141  139  125  149  122  132 value 122

125  150  116  125
119   98  113  109
value 113

125  137  156  153  116  117 value 116

102  125  133  135  120  120  132 value 120

101  128  122  134 value 122

111  125  120  110  106  149 value 106

126  127  134  101  124 value 101
---
[[109 111 104 106 108 110]
 [102 120 118 109 112 105]
 [109 112 108 110 110 109]] out 109

[[132 115 130 130 136]
 [120 131 107 126 123]
 [137 132 126 101 133]] out 137

[[127 125 127 100 128 128 127]
 [130 133 130 132 131 128 131]
 [128 128 127 131 128 127 129]] out 128

[[ 99 120 139 109 130]
 [134 134 133 133 134]
 [124 124 125 125 124]] out 124

[[104 138 106 144 140]
 [126 132 128 121 118]
 [124 136 112 137 135]] out 124

[[146 125 135 104 130 136 141]
 [126 103 134 130 148 136 119]
 [134 111 130 124 151 140 140]] out 134
---
[[112 147 139 116 151 121 137]
 [132 114 134 124 112 107 133]
 [135 107 120 145 107 137 122]]: 151

[[124 151 126 141 135]
 [138 133 124 135 126]
 [113 107 130 108 134]]: 126

[[133 157 139 145 143 134 144]
 [138 145 136 143 141 132 151]
 [142 147 137 147 143 133 150]]: 143

[[116 123 114 132 125]
 [117 120 151 107 142]
 [121 149 150 154 136]]: 114

[[141 131 140 125 133]
 [150 149 133 137 141]
 [143 135 105 117 134]]: 140

[[137 135 114 130 130]
 [134 133 103 123 123]
 [130 133 118 133 133]]: 114

[[122 120 130 132 136 129 134]
 [109 113 150 108 135 127 131]
 [124 124 128 132 131 128 130]]: 136

[[124 125 117 148 120 136]
 [130 126 120 115 122 131]
 [131 131 139 105 136 118]]: 148

[[105 133 137 115 143]
 [145 137 123 108 103]
 [145 109 112 103 132]]: 137

[[128 108 144 150 131]
 [148 117 147 139 107]
 [138 105 146 149 112]]: 144
---
123  105  132  109  103  112: 132
126  157  140  105: 140
130  151  115  124  147  109  125: 115
105  153  128  142: 128
120  134  140  106  134  135: 140
146  152  133  136: 133
128  125  115  105  122  114: 115
---
[120 110 104 121 152 140]: 104
[114 154 128 149 128 125]: 128
[127 107 150 144 147 151]: 150
[142 150 116 146 148 121]: 116
[129 125 153 117 142 135]: 153
[104 109 108 152 129 106]: 108
[133 112 128 145 129 155]: 128
---
[151 149 116 110 103 128 138] Out: 138
[122 132 149 157] Out: 157
[122 122 129 141 115 106 126] Out: 126
[125 130 121 103 135 109 135] Out: 135
[147 150 149 134] Out: 134
[126 112 103 138 122 125] Out: 125
---
Q: [130 103 122 100]
A: 100
Q: [108 116 100 136 100]
A: 100
Q: [149 105 151 152 109 109 120]
A: 120
Q: [149 141 112 116 105 129 125]
A: 125
Q: [139 148 132 105 101 146 153]
A: 153
Q: [140 136 121 153 134 141]
A: 141
Q: [143 124 153 116 137]
A: 137
Q: [156 118 112 140 133]
A: 133
Q: [141 113 144 103 112 136 148]
A: 148
Q: [103 135 101 110 142 139 112]
A: 112
---
[152 145 117 100] yields 145

[[136 115 144 104 111 132 150]
 [115 103 130 123 113 110 139]
 [144 111 141 105 118 139 145]] yields 145

[119 154 117 121 115 136] yields 136

[[121 121 117 150 136]
 [127 106 130 118 127]
 [121 111 119 143 135]] yields 143

[143 106 126 124 102 135 109] yields 135

[110 134 137 107 140 107] yields 137

[130 127 119 120 110 155] yields 130

[129 106 105 112 137 144] yields 137

[133 129 153 132] yields 133

[120 133 134 122 155] yields 134
---
Input:
array([[109, 134, 114, 138, 150],
       [142, 129, 132, 125, 142],
       [142, 132, 134, 142, 146]])
Output: 114

Input:
array([[116, 130, 115, 123, 133, 131, 117],
       [124, 142, 129, 102, 141, 142, 139],
       [133, 134, 119, 116, 137, 119, 124]])
Output: 133

Input:
array([[103, 134, 126, 120, 133],
       [115, 109, 123, 126, 136],
       [133, 128, 102, 150, 131]])
Output: 126

Input:
array([[125, 119, 109, 100],
       [124, 124, 117, 112],
       [102, 120, 103, 100]])
Output: 119

Input:
array([[152, 135, 133, 125, 118, 103],
       [132, 129, 125, 129, 127, 132],
       [144, 133, 128, 127, 119, 120]])
Output: 125

Input:
array([[140, 135, 145, 134],
       [129, 151, 124, 108],
       [120, 150, 130, 107]])
Output: 135

Input:
array([[152, 113, 139, 105],
       [136, 117, 136, 130],
       [142, 120, 126, 113]])
Output: 113

Input:
array([[139, 127, 126, 153, 130],
       [138, 127, 131, 154, 138],
       [130, 121, 145, 141, 134]])
Output: 126

Input:
array([[126, 106, 131, 123, 124],
       [131, 129, 115, 110, 147],
       [132, 122, 105, 105, 138]])
Output: 131

Input:
array([[132, 154, 133, 127],
       [137, 127, 130, 131],
       [146, 105, 132, 125]])
Output: 154
